Rotation paths and how fast each direction turns (degrees each step)
Each turn is a multiple of 5 degrees from 10 to 175, or 0.
Each row of a path follows its step; steps can be skipped.
path 1
step 1: [ -5  -6  12  -2   4  -3  -2 -12   0  -7  17  -6  -8   3  20   0   9 -18
  -3  -7   6  -9  -2  -8  -3  -4   2   1   2  15  -3   2   7   3  -3   5
  -4  -3   2  -2   2  10  -4]
step 2: [ -4 -10   3  -7   1   2  -1 -13  -2   4   2   1  -1 -16  15   3 -12  -7
   0   4  -2  12   0 -10  -6 -10  -7   5   2  19  -1   3   0 -12  11   0
   1   5   9   3   0   0  -4]
step 10: [-16   2  14   1  11   1   5  -1  -3  -5  -2   2 -12   0  16 -11  -8   2
  -2   7   6   8   5   2  -4 -16   1  -1  -4  13  -6 -13   1   4  -6  -2
  -1  -2   9   3  -8   8   3]
step 12: [ -3  -1   2 -12  -6  -6   1   1   1  13  14   4  -3  -3 -13  -3   8  -8
  14   2  10   3   3   0  14  -6 -13   3  13  -4  -6   2  -9  -2  -5   2
   0  -4  -5  10  11   3  -6]
step 13: [ -7  -2   9   3  -3  13  13  -6   0   4   5   2 -15  -1  -2   6  11   0
   1  -8  23   1   9   7   6  -8   3  -2  -5   7  -6   8 -12  -2   0  -2
  -5  -1   0   4   1  13  -3]
step 16: [  9   3  11  -8   1   4  -6 -12   4  -2   6   6 -12   5  -1   1   5 -13
   1   0  -1   8   8   7   4  -5  -4  -5  -2  -2  -9   0 -11   3   2  17
  19   0  -6  -9  -6  12  -2]
step 18: [  2  -8  -6 -12   6  -4  -2   5   7  -8   3  -6   6  -5   7 -10   5  -8
  -7  15   2   4  16   1   9  -2  -2   6  -6  14  -4  -6   9  -3 -10  -8
  -8  -2  10  12  -1   0  -3]
step 20: [ -1  -4  10 -15 -11   1  -8 -16   0   8   1  11  -2   1   2  -6   0   6
   5   0  -3   2   1 -12  -1 -15   5 -13  -1  -3  -6  10  -9   3   2  -2
  -3   3  -6   4  19   7  -5]
step 23: [  5  -3   8  -3   6   4  -2 -10  -4  -5 -13  -5  -7  -2  -3  -9  -5  -4
  11   1  -4 -20  12  -1   0 -14 -10 -13   2   4  -9   3  -4   6   8  -2
  10   7   0   3   3 -14  -3]
Speeds:
[ 2  1  3  0  2  1  2 -2  5  0  1 -3 -1 -1 -3  0  0  0  0 -2  1  0 -1  3
  0  3  1  4 -3  0  1  0 -3  1 -3 -2 -1  1 -2  4 -1 -4 -3] | 80
[ 1 -3  5  2  1 -5 -3 -1  0 -3  1  3 -1 -1  2 -1  1  3 -1 -2  1  2 -1  0
  1  4 -1  1  6 -1 -3  0  0 -1 -1 -1  1  0 -1 -2 -2 -2 -3] | 70
[ 3  2 -1  0 -3 -1  2  3  3  1  1  4  0  3 -1 -2 -2 -4 -1 -4  1  2  0 -1
  0 -3  1  0  3  0 -1  5  0  5  0  1  0 -2 -4 -2  2 -1  0] | 90
[-1  0  1  1 -3  2  1 -1 -2  2  3  1 -1  3  5  0  0  0  1 -3 -4 -1  1 -2
 -2  4  1  2 -1  2  4  2 -3 -2  1 -2  0  1  1 -3  3  1 -5] | 55
[ 4  0 -2 -2 -1  0 -5 -2  0  0 -2  1  0 -1  1 -1  2  1 -5 -2 -3  2  1  1
  0 -1  1 -2 -4  3 -2  1  4 -3 -3 -1  0  2 -3 -1  3 -2  1] | 25
[-2  2  3 -4 -2  1  0  0 -2 -3 -2  0 -1  0 -1  1 -6 -1 -1  2 -3  2 -3 -2
  1  1 -2  0  1 -2  2  2 -3 -1 -2  3  4  0  1  1  4 -2  0] | 85
[-3  0  0  4  2 -2 -3  0  0  2  2  0  0 -3  0  2  0 -4  0 -1  1 -1 -6 -1
 -2  1  0  3  0  4  3  1  1  2  1 -1  2  4 -1 -1  3 -1  5] | 10
[-2  1 -1  4 -2  0  4 -2 -2  1 -4 -2  0 -2 -2  2  2 -1  3 -1  1 -1  2  2
  1 -2 -2 -2  2  0 -1  4 -2 -5 -2 -2  1  1 -3 -2  0 -3  2] | 40
path 2
step 3: [  1  -8   2   1   5  -3  10  -5   1  -1  13  -8  -1 -18   1  -1  -1   5
   4  11  -3  -7   1   2   8   8  13  -6   2  -4  -7  -8  -7   7   4   9
   9  12   7  -3   0  -2   9]
step 4: [ -6 -15   3   0  12  -2  -1   2  10  13   0   5   6  -5  -9   7  -7   4
  -9  12 -10  -3  -2   2   2   0  -6  -7 -15   0   4  -6  -6  -9   6   0
  -3  12   4   7  -1   7  -4]
step 9: [  1  -4  -7   1  11  -5  11  10   2   2 -10   1 -14  -3   1  -1  -7  -7
  -4  -4  -5   2  -7 -18   2   8  -1   2 -13  -7   6   0   0  -4  -2   4
  12  -1   2  -2 -17  -1   7]
step 12: [ -7 -13   6  18   4  -1  12  -2   6  -1   4   3 -10 -11  -9  -4  -4  -5
  -5   4  -8   6  -9  -5  -6   5  -7  -3   1  -9   0   0   8  -4   9  11
  -3  11   2   2  -5  -3   1]
step 20: [-10  -8   0  -1   8 -12  10   3  -4   4  -2   4   0  -5  -9   7  -2  -5
 -14   3  -7   0  -5  -4   4   4   0  -3 -10  -5   5 -15  -4  -9   9   6
  -8   2  -4  10  13 -12   0]
step 21: [  9  -4  -1   9   1  -5  14  -2  11   6   0  -8  -7  -8  -1  11  -6   1
   4 -11  13  -6 -14  -3   1   3   4  -6  -4  -7   4  -5  -7  -3   5   6
   7   5   2  14  -4   0   9]
step 23: [  3 -10   2   5  -3 -11   9   4  -1  12  18  16  -1   2  -5   8  15   1
   0   7  -7   1   6   2   1  -5  -4  -5  -7  -2   0  -5  -9 -13   1   0
   0   8  -5  -2  -2  -4   3]
step 24: [-10 -13 -14   2   3 -11   8   8   4  -4  10  -5  -3  -4 -10   0  -1  -7
   6  -4  -2  -2 -12   3   8  -1  -2  -7  -8 -10 -13   4  -5   4   9  10
   7   4  -5  -2   1   0   7]
step 27: [ -6 -14   2  -3   1  -1  14   1  -3  10  -1   8 -10   5   6  -1  -6  -8
  -2   8  -6   0   0   1   0   3   4 -10 -13  -8  -8  -6  -6  12   2  12
   3   3  -5  -9  -9  -1  -9]
Speeds:
[ 2 -2  0  0 -4 -4  0 -2 -3 -2  0  2  0  0 -2 -3  1 -1  1  1  2  2  4 -2
 -2 -1  3 -1  4 -2 -1 -3 -1 -4 -1 -1  0  0  0  6  1  0  1] | 140
[-4 -3 -1  3 -1  0 -2  0  4 -1  2  2  1 -1  2  2  2 -1  2  4  0  1  0  0
  3 -2  0 -4  2  1 -1  3  0  2  0 -3  0  3  4  0  1  2  4] | 35
[-1  0  3  1  0  1 -1 -4 -1 -2 -2 -3  4 -3  2  1 -1 -2  2 -3  0  0  1 -2
 -1 -2 -1 -4  3 -1  4 -3  1 -2  3 -1 -3 -2  0 -6  1 -1  0] | 20
[ 0  1  1  4  3  1 -1 -3  0  4 -1 -4  4 -2 -3 -1 -2 -1 -3 -3 -2  0 -1 -1
  0  2 -1  0 -1  1 -3  0  1  1  0  0  0  0  3  5  0  2  4] | 85
[ 2 -2  0  3  4  0  1  1 -2 -6 -2  0 -1 -2  1  0 -2  0 -5  3 -3 -1  4 -2
  1  2 -4 -1  0  2 -1 -1  1  0 -3 -4  2  0 -3  0  1 -1 -1] | 135
[ 2  1 -2  0  2 -4 -2  3 -2  1  1  1  0  1 -2  0  3 -1  6 -4 -1 -2  1  2
  1 -1 -6 -2  1  2 -1  1  2 -2 -2  0  1 -1 -2 -1 -2 -1  2] | 45
[ 1  2 -1 -1  0  0 -1  0  1  2  2  4  2  4  2  2  0  0 -3 -2 -2 -3  0 -5
  4  1  0 -1  1 -3  2 -2  0 -1  2 -4 -2  1  0  1 -6  1 -3] | 155
path 3
step 3: [ -1  -8   5   0   0   2  -3   4  -3  -3   0  -7  -8  -5   7   3  12   6
  -1   5   4  -7  -5 -15  -5 -14  16  -4  -6  -4  -2 -10   4 -10  -4  -4
   3 -12   8   5  -4  -4  -2]
step 4: [  2  -1   9 -10  -6   5  -5   1   0  -1   7   4   4   7 -18  -5  -1   4
 -12 -11  -4 -16   4 -13  -3  -7   5   0  -5  -6  -8   0  -9   9   4   3
   5  -1   0   0   5  -3   2]
step 5: [  3   2   0   1 -10   3 -12   7 -18   4   2   4 -16   5   4  -8  -8   4
  -5  -8  -1   1  -1   0   5  -6 -13 -12   9  -6  -2   9   4   1   1   0
   3  -2   1   7   3   8  -5]
step 7: [  6 -13  -5  -4   8   2   0  -7  -2  -5   7  -9  -2   4   9   0  20  -3
  -9  -3   2   0   6   2   0  -2   1  -9  -7  -9  -7  -8  -2   5   8  -4
   8  -1  13 -10   0   2  -6]
step 9: [ -9  -2  10  -3   2  -2  -7   2 -12   5  19   9  -7 -10   0   0  -8  -5
  -4   3  -6  -3   5   9   3  -5  10   1   1  -5  -7   1  -4  -9   5  -8
   7   2  -1  13   7   6  -2]
step 11: [  3  -1   0  -4   3  12   3  -1 -13   0 -14 -10   2  -1   8  -6  -2  -3
  -3  -1  13  -9  -1  -3   3   2   2   0   2 -12 -11  -6   8  -2   1  -8
  14  -4  -1  -8  10  -9   0]
step 13: [-10  -3  -2  -8  -8   5  -7  13  -1   8  11  -1   3  -2  -9  -2   4  -9
  -1  -2  -3 -10  -9 -12   2  -6   7 -12  -5  -8  -3   4   2   5   8  -1
  -3  -3   9  11   1   7  -5]
step 18: [ -5   4   6   4  -4   1  -6  -8 -18   4   5  13 -20  -5   5  -2  -9  -3
   3   5   3  -7  -4   1   5  -3  -1  -8  -6   1  -6   8   7  -9   7   1
  -6  -7   8   0   5  -1   4]
step 19: [ -5  -3   1   0   0   4  -4 -12 -19   9  -3  -5   7  -9   3   4   8  -7
  -1  -8  -9  -6   4   6   6   0  10   4  -6 -12  -7   3 -16  -1  -2  -2
   1   9   1  -3   5  -2   0]
Speeds:
[-2  0  0  1  2  2 -2  4  4  2  0  5 -3  2  2  0 -3 -2  2 -2 -1 -2  0  1
  1  1  1  0 -3  1 -3  1 -1  2 -1  1  2 -1 -4  0 -3  4 -2] | 85
[-2  3  1  2 -1  1 -5 -1 -4  1  4  1  0  0 -3 -2 -1  1 -3  1 -2  0 -3  2
 -2  2  0  2  0 -1 -1  2  2  1 -1  3 -3  2 -1  3  1  2  5] | 80
[ 3  0  3 -2 -1  3 -4 -2  0 -1 -3  1  0 -2  1  2 -5  6 -1 -1  2 -3  2 -1
 -3  2  1  0 -1  0  3  0  0  0 -1 -1  0 -2  1  2  3  1 -1] | 55
[-3 -1  1 -5  2 -2 -1  2 -2  0  3  1  1  2 -5  0 -2 -1  1  1 -1 -1  4 -1
 -1 -4 -2  0  1  2  3  2  3  3 -1 -4 -2 -3 -1  0 -1  0 -1] | 85
[-1  0  3  1  2  0 -4 -1 -3  1 -2  0 -1  3  2  3  3  0  0  0  3 -1  0  1
  2  1  2  2 -3  2  0 -2  4  1 -1 -1 -2  3  2 -4 -3 -5 -1] | 90
[ 2  0  0  2  1  0  1  1  2 -1  0 -1  0  4 -2 -4 -2 -2 -3  2  2 -3  3 -1
 -2  3 -2  0  0 -1 -1 -1  2  3  3  5  0 -2  3 -4  2 -2  1] | 110
path 4
step 0: [  1   8  -6   2   0  -8  -6  -1  11  -8  -2 -17   7  -3   3  -1   0   3
  -9  -8 -10   9  -3  -3   5   2  -6   9   3   5   7  -3 -14  -8  -8   5
  20 -11  -3  -2  -6   6  -6]
step 6: [ 10   1 -10  -9   1  -4 -11   7   0   9   4  -9  13  -4  16  -7   2  -3
   1   4  -2   1  -7 -12   3  -2  -3  -6   6   6  -7  -4  -9   2  -9  -4
   9   9   4   8  15   8  -6]
step 10: [ 10   6  -6   6   1  -2  -8   7  -6  -8  -3  -5  -6   9  10 -17   6  -1
  -5  -5   3   6   2  -2   4  -2  -1   1   1  -5 -15   5   9   3 -16   1
  -2   6   3  -8   3  10 -16]
step 15: [ -6   5   4 -13  -3   4   3   5   4  -3  -4  -2  13  11   1  -9   7  -6
  -3   6  -3   9  -5 -14  -3  -8  -7   0 -11  -7   2 -12   2  -2  -2   4
   7   7 -10  11 -14   6  10]
step 19: [ -8  12   6   3  12  13   6  -3  17  -2  -7  -7   4  17  12  -1  -2   8
 -12  -3  -5   4  -3   0  -6  -7 -10   9  -3  -5  -6   1  -2  -8  -7   6
  -4  -6  -5   2   2   2   1]
step 20: [ -9   0   1   7  -8  -1  -4   9  15   4 -10 -13  11  -7   6  -3  -3  -6
  -6  -2  -2  -2  -2  -1 -10   3  11  -1 -11   6  -3  15   8  -1  -8  -6
  13   6   7 -12   5  -1   4]
step 22: [  8  14 -11  -5   5   4  -1   3  11  -6   0  -8  -6  -3   5 -11   3  -7
  11  -9  -3  -4   4  -3 -13   4   2 -12 -10   3  -8  -3   5  -8   9  -5
  15  -3  -9  -3   4   2  -9]
step 23: [ -1  10   7  -7   4   6  -5   8   9  13   3   0  11  -3  14 -13   7   1
  -5   4   3  -4  10 -11  -6  -1   0   5  -2  -1   2  -6 -22  -4  -2   7
   2  -1  -1  12   3   6   6]
step 27: [  0  13   5   5  -5   3 -10  -2  -5  -3  -5   1   5   9  13 -20  -1   1
 -15  -5  -4   8 -10   5   3  -9  10   5   6   0   2  -4  -5  -7  -6   9
   2  -2   1   0   3  17  -3]
Speeds:
[ 4  0 -2  2 -2  2 -1  0 -3  1 -1 -3  2 -1 -1  2  3 -4 -1 -2  3 -4 -1  2
  0  0  0 -2 -4 -1  0  0  2  1 -3 -2  3 -2  0  0  3 -4 -3] | 175
[-3 -2  0  4  1  3  4 -1  1 -1 -1 -1 -5  0  1 -4  4  0  1 -2  0  0  1 -3
 -3  1  1  2  2  3  1  3  2 -2 -3 -1  0  0  2 -2  1 -3  0] | 40
[ 2 -1  3 -1 -1 -2  0  0 -1  4  2  1  0 -3 -2 -2  6  0 -3  3  0  1  0 -2
  0  2  1  2 -3 -1 -3  1  0  2 -2  3  0  5 -1 -2 -3 -2  3] | 130
[ 0 -3  1  0 -4 -1  2  2 -1 -4  0  0  4  0  0  1  2 -3 -1  1  3  1 -3 -3
 -3 -2  1  1  4  2  3 -5 -3  1 -1 -2  0  3  1 -1 -1  2 -2] | 125
[-1  5  1  1  1  5  0 -1  3  0 -2  0 -1 -1 -4  1  2  2  1  3  0 -2  0 -1
 -1  1 -3 -1  2  0  0 -5  1  1  1 -1  2 -2 -5 -2 -4  0  1] | 100
[ 0  1  3 -1  0  0  1  0 -1  5 -3 -3  0  0  0  2  0 -3 -2 -4 -2  5 -1  1
  3  3 -1  1  4  0  3 -1  3 -1 -2  1 -3 -1 -2 -3  0  1 -2] | 40
path 5
step 0: [  0   2   5   6   1  -3   0  -5  -4  11  -8  -1  -2   0  -6  -1  20   2
  11  -1   5   3   9  10  -3   7 -13   0  -3  13   0   6   7  -2   0  10
  -4   0  -3   0  -7   3  -7]
step 5: [  8   3   2 -12  -8   0  -1   6  -2   3  -9   6  -3  -8 -10  -8   0  12
  -7  -8  -4 -13   2   6   4  -1   7   4   9   1  13   3   5   2  -2  -2
  -1  -7   9  -4   8  -3  -2]
step 6: [ -5   1   4  -5   8 -10   0   0  -3   4   0  -3   0  -4  -2 -13   7  -5
  11  -2  13   8   5  -1   8  -2   3  -3  -4  -4  -6  -5   4 -22   5   6
  -3   3   0  -1  -4  -4  -6]
step 9: [ 10  -5   7   8  -5  -3   1  -3  10  11   0   1  -5  -1   7  10   8   4
  -3   3  -3 -12  -2   2   5  13  -3  -1   9   6   6   2   4  -4  -4   1
   8  -2  -6 -16   3   1   9]
step 11: [ -1  11   0  -2  -4  -2  -1   2   1  -2   3  -1   2  -1   2 -17  -1  -6
  -2   5   4  -8  -5  -6  -2   2   6   6   8 -12   9   9   4   3   3 -14
  13   3  12   2  10   2  -2]
step 17: [  9   3   5  10 -11  -2  -4   4   6  -4  -4  -6  -6  10  -1  -9   1  -1
   2   0 -11   1  -5   2 -11   5  -7   1  -5   0   5  15  -1   8 -10   0
   7  13   7   2   4   3  -1]
step 18: [ 12  -2   7   1   2   2  -3  -2   5   2  -1  15   3   5   4   4   1  -3
  -3 -18   1  -1   2 -12  -2   1   6   3  -2   7  11  -4  11  -9   6   1
  -8  -6  -1   2  -4  -8   9]
step 20: [  0   3   0 -23   3   0  -4   8  -1  -1   5  -2   4  -2   2 -11   0   0
  -1   2   2  -9   2   0  -2 -12   1   3   4   3   4  -8   0  10  -1  -8
  -5  -9  -9  12   0   9  -6]
step 23: [ -4 -10   1   9   6   3  -6  -1  -2  -4 -13   3  -6   4   0  -4   2  -7
   6  -3   3  -4  10   9  -8  -8  -3   4  -5  -1   7  -1  -7  -8  -7   4
   6  11  17  -5   5   6   3]
Speeds:
[-1 -1 -1  0  5 -2  3  0  3 -4 -4  3  0 -3  3 -1 -1 -1  5  1 -1  4  1 -1
  2  2  1 -2 -1  2  2  1  2  0 -1  2 -1 -3 -2  4  0  2 -1] | 175
[ 1  1  0  0  1  0 -2  1  0 -1  0  2  1  0 -6  0  1  6 -2 -1 -6  1 -2  3
 -3  1 -2  3 -1  3 -1 -1  0  0 -2  1  0  0 -3  2  0  3 -4] | 145
[ 2 -1 -3  0  0 -5  2 -2 -1  3 -1  0  0 -3  0  2 -1 -4  0  0 -2 -1  1  2
 -2  2 -3  0 -1  1  0  0 -2  0  2  2  4  4  5  3  2  0 -3] | 175
